In the rows, zero is written as 128.
M: rows in several groups, each row roughly a mix of its group's directions:
M (148 x 14):
[[101  94 146 120 150 142  92  98 128  50 130 111 159 131]
 [129 147 123 145 134 101 146 178 163 162  78 161  81 131]
 [103 156 129 135 147  86 138 177 148 182 141 135 141  76]
 [160 105 146 131 109 160 125  61 128  83 156 107 146 162]
 [ 92 109  88 165 185 119 132 142 131 112  82 150 163 116]
 [132 132 139 115 135 122 152 123 190 166 170 134 110  64]
 [ 75 102 158  95 177 140  87 137 128 120 127 141 142  81]
 [114 131 110 129 132 123 110 144  73  92  77 127 143 192]
 [116 172 115 100  95 124  90 140  74 153 135 107 152  82]
 [162 165 118 143  95 113 135 159 164 124 110 142  68  85]
 [110 134 138  98 156 109 149 147 186 147 160 138 105  66]
 [136  82 152 110 110 170 119 148 102 153 140 143  58 145]
 [155 114 142  97  85 153 144 125 131 165 145 129  58 160]
 [150 115  99  81 110 168 144  84  89  99 147 111 119 168]
 [144 118  89 156  94 153 115 120  75 130  76 127 125 175]
 [ 94 120  92 102 147 107 167 147 182 164 142 126 104  89]
 [120  97 147 124 137 162 104  73  89 125 147 112 187 155]
 [ 99 151  88  93 107 127 106 155  71 158 136 108 139  84]
 [ 94 106  50  82 136 145 146 121  95 114 136 107 131 115]
 [106 110  84  80 119 136 158 106  99 164 146 100 140 179]
 [120  92 172  90 105 160 105 140  92 163 168 122  93 143]
 [125 122 139  88 149 127 152 132 190 133 160 141  81  78]
 [114 105 100 161 187 133 138 117 136  93  74 158 156 144]
 [ 97 121  94 113 174 119 147 175  89  98 164 133 139  89]
 [101 103 124 117 161 108 169 143 202 153 141 139  99 110]
 [147  84 117 138 112 163 142  83 124  84 187 100 129 130]
 [180 130 149 154 111 144 140  77 171 127  96 144 113 173]
 [133 112 107  85 114 153 155  94 107 168 124 119 121 198]
 [167 148  97 168  83 115 158 117 102 116 150  98 150 174]
 [119 167 111 103 147  91 165 153 175 182 109 147 111 111]
 [167 163 163 146 119 144  87 103  73 113 108 140 169 137]
 [117  84 140 142 176 116 169 138 183  97 137 146 106 159]
 [148 202 145 116 129 104 108  97 124 109 103 125 186 125]
 [133  99 126 158  74 138 126  93 186 173 118 105 107 136]
 [141 106 161  87 101 175 100 127  76 144 162 128  92 128]
 [ 98 134 106 117  91 113 123 134 159 213 111 109 117 107]
 [110 175 158 112 149  91 117 171 147 177  98 154 129 104]
 [122  89 102 127 128 148 150 144 157 171  97 153  59 132]
 [141 186 104 109 158 113 134 108  98  91  93 139 179 142]
 [122 166 104 113 102 136  91 125  67 164 114 117 164  90]
 [136  92 154 151 167 126 160 123 179  92 122 151 111 180]
 [128 157 128 150 135 115 101  99  97  91 101 116 204 150]
 [ 78 117 152 109 172 129  82 139 121 106 131 130 162  73]
 [111  71 129 162 139 147 129 104  96 125 142 112 172 186]
 [120 166  98 160 152  88 138 118 166  94 103 123 181 101]
 [162 142 166 144 154 136 116 120  91  53 145 143 155 143]
 [116 106 100  83 122 144 156  89 114 167 133 109 138 193]
 [ 97 120 108  94 148 110 164 151 183 172 138 134  94  95]
 [146 140 157 148 153 122 117 138  97  45 162 131 159 120]
 [130 140  81 146 170 121 155  89 153  85 100 134 178 124]
 [137 153 112 127  98 115 131  76 170 138  74 109 146 176]
 [ 99 115  96 115 104 126 136 125 152 215  95 121 112 139]
 [165 139 157 112 121 127 164  94 152 136 208 113 138 125]
 [114 156 137 132 137 102 111 129  92  93 168  97 200 116]
 [ 99  69 136 155 161 153 113  93 113 115 131 121 182 156]
 [121  97 176 123  83 139 101 152 103 159 180 104 101 138]
 [120 123 147  79 137 150 107  81 102  90 171 103 169 125]
 [127 120 110  75 134 144 151 140 156 149 145 145  62  81]
 [103  95 122 138 160 130 140  86 124 130 133 113 196 180]
 [171 161 162 120  83 146  89 115  75 112 114 125 124 158]
 [122  91 151  78 122 160 131 145  97 165 150 138  77 162]
 [121 123 104 172 178 120 127 137 128  63  88 153 152 118]
 [148 135 172 169 126 121 102 162 160 111 120 156  93  72]
 [ 86 105 174  81 157 150  78 137 109 139 136 139 129  91]
 [121 150 154 150 137 101 107 128 102  74 153 104 196 137]
 [138 119 121 132  83 137 131  89 178 180  89 118 101 161]
 [ 99 124 108 104 151 109 161 145 187 175 140 134 108  82]
 [128 149 122 183 110 105 123 175 103 195 118 135 142 107]
 [152 149 176 103  66 125 114 124 123 159 172  99 107 146]
 [170 160 152 130 103 155  88 117  54 117 119 138 143 135]
 [123 180 165 123 139  88 125 165 127 189 139 140 151 102]
 [137 130 131  71 138 136 162 124 173 141 167 138  78  91]
 [117 135 114  71 152 123 163 119 189 143 145 138  95  89]
 [ 98 145 125 157 140  98 113 170 152 181  94 145 134  78]
 [ 84 101  99 146 149 104 153 132 188 152 146 113 146  84]
 [174 129  80 168 102 134 172 132 103 108 121 129 104 174]
 [124 113  83  72 110 151 163 105 111 170 138 112 106 167]
 [ 99  78  83 134 120 133 157 151 148 150 167 111  92  88]
 [ 92 105 129 174 152 116  97 192 110 104  97 147 122 104]
 [146 187 111 107 149 120 127  99 102 110  77 142 174 154]
 [150 166 174 161 121 113  90 150 143 103 128 142 128  63]
 [131 106 156 126 137 139 130  95 194 119 174 123 121  71]
 [155 143 152  83 113 151 123  96  71 114 168 114 147 166]
 [171 104 142 159  92 161 126  85  98 104 168 107 141 158]
 [111  92 130 172 146 138 107 181 113 125  78 164  93 131]
 [146 137 159 149 157 123 117 138 100  46 162 133 157 119]
 [187 165  99 138  76 128 159 122  94 127 136 116 111 165]
 [107 155 109 111 120 131  98 145  73 168 135 121 159  67]
 [151 153 136  83  74 132 129 135 112 145 182 103  88 104]
 [107 115  96 111 106 132 138 129 161 208  99 129  91 119]
 [ 93 149 128 132 164  84 131 159 185 145  82 148 129 106]
 [129 106 101 107 122 152 148 124 168 178 100 150  64 113]
 [156 133 153  96 126 137 157  97 175 148 191 126 110  92]
 [131 159 148 141 131 104 109 126  93  70 160 103 190 130]
 [114  76 116 127 144 150 126  92 181  66 130 120 111 110]
 [113 131 105 178 172 119 116 138 137 108  63 158 157 106]
 [147 138 162 148 101 144  76 125  60  98 129 118 156 147]
 [ 88 153 158 106 162 109  84 149 145 137  97 145 147  73]
 [137 103 163  95  91 159 111 143  91 153 176 119  80 132]
 [ 79 107 171 128 152 118  85 127 167 127 140 119 156  75]
 [119  86 172 151 166 116 142 135 170  91 127 141 119 183]
 [145 178  99 104 111 101 148 172 125 102 148 125  88  81]
 [138 108 147 132 128 148 126  70 190 128 164 116 139  79]
 [133  96 131 173 107 135 130 108  95 137 144 102 172 195]
 [153 138 141 177  99 130 106 129  71 130 103 125 156 184]
 [110 103  73  83 123 149 164 108 126 181 119 121 108 158]
 [ 92 114 106  94 136 109 159 146 189 175 128 126  91 113]
 [122 110 113  91 128 157 114  99  76  69 125 110 140 173]
 [152 127 105 126  81 136 143  85 164 141  89 114  98 183]
 [146 140 129 114 113 126 154  58 158 139 165  94 174 149]
 [ 95 144 172 157 161  87  96 161 162 122  99 141 157 108]
 [139 143 146 146 113 130  96 124  66 112  98 123 163 191]
 [110 101 126 121 148 142 133 100  79 137 137 116 182 194]
 [106 102 140 161 150 134  97 178 126 130  71 167  94 115]
 [120  95  63 109 136 149 168 134 149 132 109 142  69 123]
 [167 173 131 126  96 133 123  76 165 178  97 133 133 111]
 [134 136 142  81  79 129 134 133 122 160 194  96  96 118]
 [131 154 104 119 135 103 150 147 186  99 136 132  95  63]
 [121 135 102 102 130 116 163 135 185 175 145 132  94  75]
 [173 154  79 154 103 122 167 151 104 115 105 140  92 162]
 [123 152 136 146 118  96 119 160 188 119 125 128  99  59]
 [133 141 170 180 155 109  98 147 144  78 124 145 151  85]
 [121 110  92 115 116 146 143 130 151 194  85 148  76 126]
 [ 93 137 107  89 134 112 123 182  72  94 160 110 126 111]
 [144 157 133 128 114 123 117 157  73 136  78 145 116 193]
 [127 153 159 133 127 106 110 122  98  84 173  96 192 137]
 [145  80  98 144 110 161 144  91 120  69 153 107 119 159]
 [169 114 105 125  88 166 142  94  75 120 154 112 121 171]
 [166 146  97 102 111 130 186  92 130 147 140 119 120 187]
 [123 104  85 115 129 149 150 135 157 174  92 153  68 109]
 [ 97 154 156 115 136  93 105 166 178 144 116 134 112  69]
 [143 130 163 151 107 147  79 115  69 107 106 125 158 170]
 [118 118 133 176 180 115 120 127 149  66  97 147 166 125]
 [167 143 125 106  98 133 165  66 170 148 160 106 128 146]
 [111 144 123 123 161 117 120  88 174  96 131 120 179  72]
 [130 142 161 147 137 106 112 122 105  67 162 104 187 149]
 [ 96  80 118 132 104 135 127 162 138 170 170 111  88  86]
 [120  95  93 100 129 165 115 106 120  79  75 134  91 155]
 [152 134 131 156 120 154  94 116  49  93 123 129 167 138]
 [155 168 141  98 103 128 132  60 143 148 152 102 170 136]
 [152 141 151 134  94 146  85 132  52  91 134 117 138 148]
 [ 99  96 118 166 183 125 131 127 178 125  81 158 140 112]
 [115 155 146 132 119  95 111 132 107  87 179  87 185 116]
 [174 157  99 149 126 137 147  67 139 110  85 136 158 156]
 [159 187 122 116 167 125 135  97 114 110  87 160 172 136]
 [150 150 153  93  68 134 119 133 116 178 165 109  90 120]
 [121  94 117 113 115 144 149 125 183 181 111 138  66 129]
 [ 66 120 157 103 176 110  93 142 143 129 129 129 165  89]]
one row of each group, then the others: which group is each in?
[ 86 134 132 137 155 101  93 162 101  92  74 131 159 158] => A
[127  95 116 134 136 150 141 137 165 175  85 164  68 124] => R
[115  99 127  90 122 133 145 181 120 127 163 130  54 129] => F
[128 119 170 113  86 142  95 156  69 157 164 112 110 145] => S

[107 126 141  98 160 115 141 126 198 132 155 134 115  67] => A
[135 123 158 133 188 142 121 157  70  91 136 168 146 130] => F
[124 166 169 136 145  87 132 164 165 180 138 144 134  89] => A
[111 158 171 162 144  85 108 153 147 162 136 130 178  94] => A
[125 191 110  87 146 103 131 109 121 122  75 134 166 156] => F
[120 107  88  73 115 150 162 100 116 172 139 113 111 172] => R
[110 163 114 112  91 121  89 133  91 166 136  99 157  74] => F
[ 69 115 168 106 169 122  81 153 130 136 117 139 149  90] => S
[122  74 133 169 130 152 120 102  89 127 135 115 168 185] => S
[124 142 179 160 146  93 124 159 189 148 132 146 124  87] => A
[ 84  97 159 123 165 135  93 101 162 117 139 122 170  83] => S
[ 92 135 125 143 157 109  96 184 109  89 115 137 136  71] => S
[ 85 123 143 147 166 101 102 143 181 102  76 142 140 106] => A
[158 134 177 170 150 131 107 148 147  80 119 165 107  90] => R
